In the rows, 128 means zero.
R: rows in 3 groups, each row roughly a mix of its group's directions (some rows in no group):
R (122 x 11):
[[124 106 175 109 127  96 145 114  99 144 150]
 [185 104 143 124 139 135 159 114 129 113 108]
 [ 94 126 158  99  93 161 121 127 144 148 139]
 [143 126 132  98 152 142 115 167 115 118  81]
 [ 87 129 148 137 119  99 157 109 106 145  96]
 [114 142 115 117 140  95 141 127  92 138  77]
 [148 152 152 162 161 118 157 162 140 131 122]
 [ 96 148 140 122 117  97 158  88 123 149 147]
 [ 74 152 127 137 119 120 109 107 164 113 119]
 [144 104 109 176 101 145 107 130 139 122 160]
 [149 110 154 108 133 152 171 144 105 158 121]
 [141 147 148 104 121 172 141 140 170 109 111]
 [155 135 137  79 162 105 151 119 104 127 128]
 [166 120 162 132 137 160 163 150 152 128 120]
 [ 79 152 113 125 108 104 124 117  93 143 109]
 [110 149 119  98 122  81 113  89 136 113 128]
 [152 114 122 110 137 159 129 166  92 133  93]
 [166 120 150  88 154 148 144 140 144 100 125]
 [131 119 154 173 131 127 149 128 149 142 174]
 [176  87 147 106 131 135 140 139 142 133 155]
 [129 121 116 126 151  87 114  82 133  91 124]
 [105 175  96 124 156 115 111 159 126 118 128]
 [135 130 147 161 118 141 138 101 171 121 168]
 [108 118 106 119  99 153  95  99 149 114  98]
 [ 80 113 124 110  95 139  98 130 153 130 149]
 [ 79 134 134 164 110 126 131 150 130 148  95]
 [ 88 135  95 148 119 104  87 112 119 127 145]
 [ 81 143 109 147 119  87 109 103 113 132 131]
 [ 86 130 107 107  98 144  84 137 120 140 123]
 [176 117 161 128 131 136 169 110 117 130 110]
 [105 109 133 120  91 139 107 163 118 145  88]
 [118 128 127 135 174  92 127 103 149 116 165]
 [183 131 130 100 160 130 144 137 110 127 104]
 [ 95 144 111 103 138  97  91 137 110 132 160]
 [140 155 118 140 153 135 136 111 172 121 172]
 [166 141 112  93 164 103 114 143 125 106 113]
 [148 115 164 154 141 138 176 111 154 127 136]
 [ 70 149 126 146  91 128 110 126 131 140 119]
 [165 132 145 112 163 146 149 167 109 146 121]
 [ 91 142  93 124 116 119  80 121 109 118 142]
 [153 100 124 112 144 120 128 166  83 154 129]
 [ 77 130 137 151 129 120 126 106 150 143 167]
 [110 121 108 174 118 124  81 152 136 133 115]
 [136 134 141 169 133 132 148 101 167 124 166]
 [191 126 144 134 136 124 164 111 134 134 126]
 [147 119 128 126 173 138 126 140 173 109 160]
 [ 88 144 126 122  92 122 115  84 150 119 143]
 [152 105 156 139 112 164 161 105 155 134 120]
 [143 133 100 156 153  98 107 131 106 112 168]
 [196 119 135 125 141 143 142 135 154 124 123]
 [ 71 114 131 123 102 159 106 150 132 131 131]
 [119 138 115  99 128 172  98 168 118 111 138]
 [ 84 126 122 117 125 141 108 180 104 135 121]
 [133 117 161 148  93 135 158 132  96 163 119]
 [176 121 163 111 132 123 170 114 117 130 116]
 [157 107 140 134 129 113  93 176 107 119 108]
 [142 123 151  96 131 139 148 153  94 145  86]
 [134 127 131 124 147 154 154 103 179 122 160]
 [105 140 100 109 137 136  85 169 115 132 106]
 [146 149 133 120 122 121 168  74 106 133 135]
 [158 129 140 102 147 129 137 171  94 130  97]
 [128 146 143 110 140 121 140 147  79 138  83]
 [151 114 159 137 130 139 179  92 140 131 142]
 [100 148 115 172 122  98 128 102 120 133 161]
 [140 129 170 158 112 116 175 102 122 129 136]
 [136 132 172 103 139  97 158 135  99 150 116]
 [120 102 122 159 110 150  92 171 147 126 123]
 [181 110 137  84 140 124 131 113 116 108 122]
 [ 95 143 107 161 115 102 109  85 131 125 141]
 [167 145 132 106 149 113 157 101  89 124 126]
 [154 115 158 148 136 155 169 126 163 130 141]
 [166 104 165  87 136 144 151 131 123 125 135]
 [146  97 109 160 142 110 129  77 144 126 119]
 [127 117  84 100 120 150  80 121 129 113 116]
 [109 119  84 117 113 147  92 154 110 123 102]
 [142 139 107 110 117 161 110  92 165 102 141]
 [ 80 123 135 161 131 135 116 170 147 145 133]
 [163 126 144 120 156 134 175 111 121 138 161]
 [188 139 130 139 161 115 148 139 119 126 110]
 [159 120 156 124 140 149 165 171 115 144 134]
 [181 139 135 132 148  96 158 100 130 127 128]
 [ 96 154 118 168 110 150 114 111 155 113 108]
 [175 123 153 128 138 133 164  96 150 115 137]
 [139 129 112 128 124 163 146  85 167 116 152]
 [171 146 139 102 162 113 146  98 127 105 129]
 [ 71 139 147 142  98 143 125 117 156 138 124]
 [162 111 137 135 130  98 147  81  98 133 142]
 [122 112 157 122 148 137 124 189 129 142 105]
 [131 155  84 139 122 129 108  93 156 114 102]
 [177 109 126 107 134 100 135 119  94 127 155]
 [152 139 111 152 171 117 143 114 159  95 137]
 [139 123 156 158 125 130 163  90 153 129 159]
 [152 103 168 131 137 147 177 122 117 136 142]
 [ 94 148 118 166 121 100 113 100 144 126 157]
 [ 83 137 120 128 113 124 129 150  86 154 101]
 [123 112 150 178 111 145 122 142 173 135 132]
 [142 133 120 131 137  98 159  67 119 129 132]
 [102 112 140 136  86 155 121 154 129 149  92]
 [ 98 129 124 167  92 135 129  83 135 129 144]
 [ 82 151 138 161  99 144 132 123 131 141  96]
 [194 136 117 109 153 137 139 139 139 118 119]
 [144 130 148 154 124 132 151 102 180 126 157]
 [152 123  86 107 133 114  94 141  89 142 137]
 [127 113 145  93 122 171 123 177 134 126 129]
 [ 69 134 153 131  91 131 121 108 137 135 135]
 [117 131 128 106 136  83 138 135  77 151 138]
 [ 79 168 139 150 141 103 153 125 137 130 136]
 [ 76 113 128 116 105 110  95  98 116 133 134]
 [180  95 147 108 131 123 149 131 115 139 156]
 [ 79 105 138 118  96 142 134 108 107 139 102]
 [155 111 167 140 144 139 175 140 144 137 110]
 [122 113 126 131 136 122 129 182  86 160 123]
 [100  99 137 151  92 138  99 135 165 137 138]
 [124 123 160 115 112 169 145 161 146 150 103]
 [ 90 121 126 122 114 138  88 165 140 127 161]
 [199 115 134 129 145 135 139 136 119 126 114]
 [141 165  98 119 160 106 105 149 124 114 158]
 [ 74 142 110 133 121  93 123 129 101 149 141]
 [ 85 118 142 147  92 164 113 126 155 128 133]
 [179 150 130 144 161 120 152 132 107 122 106]
 [ 91 138 106 122 108 135  96 167 103 145 114]
 [ 83 134 105 148 128 106 111 155  92 146 136]]
one row of each group, then the others: which group is each in?
[ 75 156 122 150 129 117 151 107 125 148 149]
(23)
[168 102 131  98 168 105 128 109 124 123 149]
(38)
[161 137 133 127 158 104 155 151 113 137  85]
(66)

[ 99 101 154 133  99 128 148 138 144 167 154]
(23)
[135 130 110 120  87 130 133 107  74 140 105]
(23)
[146 126 117 128 143  87 154  83 100 136 115]
(66)
[105 109 161 133 119 150 157 121 162 135 166]
(66)
[158 139 134  88 159 119 163 127  94 124 135]
(66)
[112 103 126 104  88 168 106 127 114 154 138]
(38)
[ 85 140 144 177  98 128 121 135 134 143 116]
(23)
[132 152  69 144 136 132  99 156 119 132 132]
(38)
[130 119 132 129 117 143 134 183  98 159 103]
(38)
[191 116 132 128 136 128 129 118 150 121 163]
(66)
[123 123 133 145 125 160 114 127 192 109 129]
(23)
